rotation steps, each row followed by its count of steps
The counts run from 0 to 842.
[153 105 120 165 134 111 162 107 110 120 109 145 120 100  98  85 115 166
 124 153  97 108 134 150  90 120  90 156  74 167 156 138 100 145 116 133
 141  75 136 146 100  67 133 122  89 208 129 134 171 111 130 145 141 149
 103 105 132 177 150 112 139 126 142 159 121 139 149  98 123 161 125 160
 108 212 121 107 139 117]
249
[ 84 111 110  81  98 136 116 120 102 148 108 139 103 137 103 121 131 125
 130 110 179  76 128  98 160 130 178 130 126 105 151 133 103 150 122 149
 126  88 113 102  92  64 119 116 166 148 135 106  71  71 137 146 135 119
 169 150  77 157 169 108 108  83 123  84 136 151 155 114 116 154 170 138
  88 144 122 109 132 130]
673
[116 141 135 160 112 130 161 113 137 134 106 133  96 102 125 106 119  93
 180 111  97 115 150 145 105 117 166 142  59 157 157 158 102  80 136 109
 152 110 137 151 101  95 145 121 115 115 101 139 163 150 189 121 133 144
 121 103 165 128 142 120 152 144 134 139  86  97  67 121 149 111 139 156
  96 202 117  91 160 128]
816
[106 139 136 105 113 153 171 141 136 153 132  82  57 102 147 142 142 150
 111 139 117 121 151 133 112 136 124 197  58 191  87 150 104 139 141 118
 134 122 112 126  78  95 110 105 110 106 101 128 162  66 150 124  85  97
 100 132  78 139 179 115 108 103 137  95 155 154 144  98 141 123 131 116
 137 162 122 113 147 117]
657
[168  88 122 103 106  84 151 128 113 180 124 146 153 136 150  94 125 160
 112 104 118 102 125 141  69  67 147 153 104 193 129 137 176 145 168 132
 119 122 109 127 117  98 141 190 115 127 157 153 108  80 103 101 149 126
 160 141 126 167 147 117 139 140 107 156 124  96 144 118 122  87 155 159
 116 152 140 136 143 169]
529
[146  96 117  89 135 158 165 138 106 157 149 146 111 114 124 167 135 117
  89 132 119 121 145 141 108  90 144 179 134 161 106 121 148 167  94 118
 145 140  99 106 153  85  78 132 157 129 135 152 133 117  95 100 143  67
 105 147 109 172 191 117 165 103 124 108 112 102 110 148 122 111 201 112
 159 148  93 110 155 120]
162
[102  92 144  98  99 135 158 124 112 108 118 121 194 100  93  96 100 127
 164 101 122  70 101 136 120 114 143 115 138 119 199 167 119 134 117  95
 131  97  99 129 120  92 107 113 124 126 150 165  53 101 111 102 155 127
 119 147 119 136 154 101 117 111  64  96  82 126 143 111 102 115 150 145
 143 151 125 144 101 106]
109
[128 131  71 163 113 108 160 142 101 150 111 191 159 137 120 128 137 127
 144 134 155  96  95 117 139 114 153 134 158 123 166 151 128 164  95 149
  89 113 157 122 141 121 108 182 111 128 128 139 110  96  85 121 186 115
 166 116 154 198 159 158 154  92 128 122 116 126 150 128 139 139 185 133
 115 164 102  98 130 111]
635
[112 105 117  97 140 155 152 131 158 185 164 129 132 155 160 147 158 120
 142  88 108 153 158 129  97 142 172 178 167 162 109 131 164 134  85  92
 121 149 121  94 152 111 149 178 130 114  70 149 138 125  99  87 140  76
 106 110 139 182 129 124 169 118 111  99 119 116  81 188 153 131 159 110
 144 127  83 141 157 103]
272
[117 109 116 121  93  81 139 116 132 138 115 122 137 192 126  98 198 131
 137 124 133 160 143 148 138  90 103 117 146 145 132 145 152 112 107 156
  68 157 160 109  87 101 174 172 115  88  96 166 103  89 121 103 141 147
 118 130 150 187 175 128 173 118 121  99 157 168 172 156 135 179 140 128
 109 139 112 139  87 140]
753
[146 129 138 143 110 127 159 130 145 145 165 108  46 159 168 142 160  98
 125 141 133 177 169 121 100 153 156 173 104 195 107 141 132  84 130 137
 158 152 154 114 112 130 127 170 149 125  69 115 137 124 144 125  94 111
 158 107  96 114 172 156 133 119 152 128 142  98  92 171 152 137 146 124
 132 163 130 102 126 117]
428
[122 103 115  99 106 100 164 102  80 126 110 149 151 117 125 138 106 159
 106 134 188  78 111 148  98  97 129 126 138 165 162 123 157 149 119 110
  98  93 129 138 113 111 123 153 126 157 164 130  90  75  73 126 146 132
 183 122  93 161 131  97  85 108 149 124  99 145 134 105 118 124 159 143
  82 150 129 135 135  96]
406
[ 91 127 186 112 139 132 182 100 173 115 117 135 153 157 128 110  99 129
 133 107  92 131  90 104 101 180 156 133 120 109 156 119 112 139 117 129
 156  83 134  81 123  51  75 118 136 137  96 147  89  85 138 124 127 121
 142 145 111 149 160 126 138 107  99 100 129 133 134 142 165 144 134 127
 160 121 113 133 103 132]
117
[ 71 137 161 127  88 164 127 104  88 141 118 117  88 119 141 168 158 134
 132 143 196 128 141 126 140 138 134 135 100 158 101 142 125 103 121 128
  77 124  88 138 107 115 126 121 151  82 111 132  97  79 130 114 141 118
 171 120 101 137 149 113 120  75 147 104 148 181 120 137 166 131 187 159
  35 135 111 122 131 131]
781
[ 75  97 191 103 100 143 134  88 155 151 142 127 177 146 122  87 122 156
 145 108  85 140 115 109  87 173 135 115 107 179 156 144 128 131 145  96
 141  99 110 109 114  70 157 144 130 133 103 161  79 104 148  94 135 141
 105 127 145 141 113 100 136 142  87 110 127 139 135 178 163 151 102 162
 136 109 130 141 101 148]
114
[115 109 140 128  94 144 129 135 158 171 146 117 106 128 159  95 143 156
 120 126 139 124 149 125  93 145 144 155 102 169 108 141 127 109 119 134
 154 135 104  80 128 102 146 153 157 107 101 156  83  87 116 136 103 147
 151 143 131 164 173 155 151  92  85 108 154 119 184 144 149 152 116 154
 133  71 195 112  84 179]
77
[ 84 130 131 148 135 119 138  94 140 133 126 136  99 118  68 122  94 110
 194 106 129  92 128 154 128 136 125 112 105 117 156 156  97 135 131 123
 143 100 126 135  86  62 138 109 101 149  99 149 161 118 162 123 126 137
 116 145 140 108 146 128 141 108 131  95  64 127 122  95  91 151 124 132
  97 211  98 122 137  95]
100
[122 150  75 133  83  64 131 110 130 130 113 140 161  96 130 146 103  96
 172 119 185 105 150 125 115 102 170 106 140 141 154 110 149 107 119 119
 119  81 147 123 121 132 163 139 146  88 118 139  83  94 104 103 136 145
 143 109 144 126 135 112  99 144  83 114  51 152  98 113 164 104 155 122
  94 193 104 116 180 112]
787
[ 80 107 115 139  69 132 102 140 138 149 120 127 135 121 106 143 132 143
 144 136 176 100 122 138 115 152 158 110 122 120 126 109 118 140 127 120
 149  70 109  87  55  89 136  90 139 149 132 160  99  44 111 141 120 140
 152 136 106 162 157 109 110  95  77  88 103 134 215 103 143 152 134 150
 130 147 150  98 144 129]
562
[106 121 134 164  92 122 131 130 122 105 115 133  89 140 106  98 163  80
 164 152 126 130 117 135 148 124 156 124 106  95 161 129  82  98 101 161
 142 113 159 126  75  95 114 113 137 128 113 160 131 152 175 114 158 145
 155 108 141 135 190 123 177 113 126 100 111 105 137 152 120 151 179 134
  95 196 104  89 129 113]
820
[164 138 128 139 145 145 184 145  99 149 152 150  75 109 167 146 105  93
 132 102 161 120 128 152 139 117 177 167 122 152 131 141 136 154 108 130
 192 120 142 148 105 153  84 118 131 140 113 109 148 155 144 106 124  99
 174 103 121 127 143 143 130 105 144 103  64  87  76 111 110 103 194 113
 142 211  90 108 140  96]
433
[142 162  97 117  98 124 170  97  76 127 116 189 145  84 114 113  94 135
 143 143 125  95 102 108 137 112 156 141 110 143 171 131 137 170 113 140
 129  76 124 141 147  66 101 145  97 168 127 108 126 100 105 112 170 114
 161 117 145 150 137 134 106 103 146 142 111 120  99 109 147 139 154 136
  87 192  98 122 177 115]
516
[ 91 131 141 121 147 140 156  95 172 114 159 143 143 115 101 158  97 156
 128 116  70 133 108 109  78 169 139 139 123 157 133  85 130 179 106 112
 159  91  86  75 139  63  98 111 104 176 104 179 124  84 117 119 109 106
  87 135 113 141 162 133 126 133  81 104  96 135 163 144 133 164 125 115
 169 142  99 136 116 126]
6
[165 136 127 100 101 149 167 124 152 168 160 189 129 125 173 144  81 129
 155  90 128 115 110 126  72 114 192 137  95 144 111 101 166 164 142 118
 180 150 125 101 167  84 114 169 169 120 137 165 105 114 112 123 147 145
 164 160 137 122 133 132 138 119 113 102  85  74  93 110 128 101 168 155
 146 132 126 127 164 165]
800
[119 100 134  83 138  96 173  93 158 141 157 131 163 151 128  96 123 120
 134  72 154 155 145 137 118 139 110 144 190 152 141 162 158 103  94 128
 124 139 110 127 130 141 145 136 127 108  86 148  78 114  90 100 141 132
 153 124 111 135  99 115 146 140  71  90 100 169 112 120 123 109 162 130
 186 145  71 175  89 105]
0
[106  99  95 134 106 118 126 128 104 165 121 134 117 129 126 131 129  86
 146  73 201 123 180 162 130 114 127 142 146 141 146 156 143 107 117 102
 127 109 139 133 102 145 178 110 130 117 105 120 151 125 100 118 141 119
 170 110 141 143 114  96 141 121 104  90  67 132 100 106 136 107 178 148
 103 202 108 114 175  86]
556
[130 155 149 141  95  90 173  81 111  96 126 133  93 102 143 148 166 147
  64 187 134 168 152 123 112 114 101 175 120 196 136 150 144 100  87 152
 113  91 126 134 118 115 119 119 132  94 104 129  93  97 119 107 102 135
 141  95 103 126 173 120  99 110 154 145 149 174 104 151 177 150 125 115
  94 163  77 135 124  99]
510
[134 106 157 112 117 117 148 108 145 147 138 119 112 152 178 133 133 150
 124 110 174 158 158 143  89 132 145 148 129 187 117 158 144  74  84 131
 142 134 145 115 126 112 158 165 188  96  97 139  54 116 111 125  90 147
 157 147 105 108 159 141 137 106 143 100 115 123 112 154 135 137 120 131
 119  81 176 129  82 156]
687
[169 148 111 102 116 115 149 107 143 165 168 168 130 162 161 116  98 126
 164  76 145 136 146 133  88 108 179 132 133 160 110 121 179 119 116 136
 168 167 145 100 166 100 136 185 161 107  97 141  93 116 118  97 135 138
 193 155 137 117 119 142 152 133 124 103  97  72  72 131 128 123 159 129
 154 133 122 136 147 159]
799
[169 142 138  78  98 121 153 112 127 163 158 159 127 151 190 105 119 135
 130  73 174 131 152 140  98 123 157 151 136 181 116 136 180 117 121 138
 161 157 137 119 138 127 170 203 164  97 110 123  76 112 123 106 120 133
 186 141 126 100  82 128 121 115 107  91 127 111  87 123 126 117 140 151
 136 124 124 145 123 147]
798
[131 150 144 143 136 180 163 115 101 133 149 169 130  91 154 122 127 170
 104 144 134 152 115 176 101 155 114 131 134 167 128 126 148 166  88 114
 105  76 147 142 131  99 150 128  93 135  91 161 136 111 105 124 163 116
 150  79 180 170 100 119 135  95 149 129 119 134  84 158 155 138 146 176
  80 151 122 122 140 111]
625
[121 108 185 124 147 113 206 108  94 138 109 149 127 114 154 116 115 161
  44 140 139 136 145 135 117 132  89 183 125 171 131 166 116 131 101 111
 125  88 110 141 143  86  81 114 118 164 133 107 105  94 110 130 105  98
 161 105  93 142 145 123 119 103 164 134 134 152  97 130 158 124 152 145
 142 134 122 132 102 116]
620
[110 111 141 151  86 106 136 117 137 129 112 132 123 114 116  91 110  99
 173 122 121  86 106 120 111 159 181 102 104 105 186 117 100 119 138 132
 155  49 145 110  59  73 114  78 124 137 146 146 107 117 161 117 141 145
 144 100 130 148 136 103 125 131 107 108  95 107 139 124 144 125 155 157
 124 203 116  99 138 117]
331
[148 169 123 119 164 162 189 113 148 131 142 137 127 114 175 143  65 126
 172  85 142 130 126 148  91 150 182 153 118 131 137 144 117 131  73 108
 162 109 173 114 125 104 152 146 131 123  82 116 102 121 119 124 115 125
 142 124 149 116 133 156 142 104 145  99  74  71  79 113 114 136 127 124
 134 138 157 125 127 100]
692
[113 105 134 108 144  96 172  96 175 131 153 134 176 140 121 124 123 114
 136  61 118 139 158 126  99 124 104 146 180 146 135 147 155 107 112 109
 129 142  86 108 150 126 128 152 137 116 111 155  95 110 113 109 131 125
 128 144 122 156 134 118 152 169  56  97  64 142  98 112 136  93 165 126
 172 148  68 166 107 129]
1
[ 73 174 102 140  83 147 103 108 110 121 149 146  95 138 143 139 144 134
 169 136 183 150 108 135 152 130 148 106 112 153 120 109 142 123 122 159
 110 109 130 101  91 102 151 124 118 101  74 149 108  62 134 121 130 135
 152 135 144 126 148 151 105  74 143  72 137 175 138 152 164 188 149 123
  68 148 123 112 160 127]
292
[105  98 177 157  89  95 157 125 122 137 113 120 130 139 122  81 140 115
 131 111 144 105 112 125 123 118 124 142  98 139 136 171 118  91 159 126
 135 129  83 121 116 120  91 119 125 100 151 154  99  98 144 106 107 144
 189 134 115 142 137 104 155 127  72 141  76 145 144  96 113 107 176 169
 150 174  88 121  77 151]
714
[ 93  92 101 140 110  90 123 138 129 159 134  95 122 148 122 111 127 118
 133 104 189 127 159 148 137 116 125 111 159 148 141 139 128  73  97 142
 149  94 150  79  77 136 165 109 142 109  83 134  81  77  96 129  97 155
 188 138 114 144 177 153 127 103  81  93  94 149 173 128 144 171 131 120
 140 141 148 113  99 132]
564
[146 162  58  95  89 119 116 107 151 126 165 174 147 135 153 149 120 130
 191  86 141 116 121 135  93 109 190  99 141 146 139  95 172 150 103 145
 142 110 167  84 120  88 171 196 144 108  97 159  93  98 100 104 153 135
 132 139 154 127 144 136 133 114  94  91  93 100 123 145 130 136 137 111
 118 142 136 143 141 122]
301
[128 150  87 109 106  76 141  85 117 149  99 191 149 177 112 107 121 117
 181  87 116 120 108 120 100  87 135 123  81 147 144 133 161 127 162 118
 103 129 132 140 149  90 156 207 110 118 126 149 125 108 124 100 172 148
 149 112 159 163 120 134 135 134 136 145  92 135  79 121 132 112 151 149
  97 178  76 117 160 135]
30
[136 142 109 115 128 184 159 112 187 132 158 129  61 123 169 135 129 137
 161  96 109 161 160 142  88 150 149 163  99 181  96 119 142 116  95 139
 170 149 119 127 127 127 197 146 146 104  52 179 149 147 138 124 143 157
 112 105 142 135 146 138 164 134 108  99 140 115  96 125 124 131 119 169
 120 120 145 122 136 121]
86
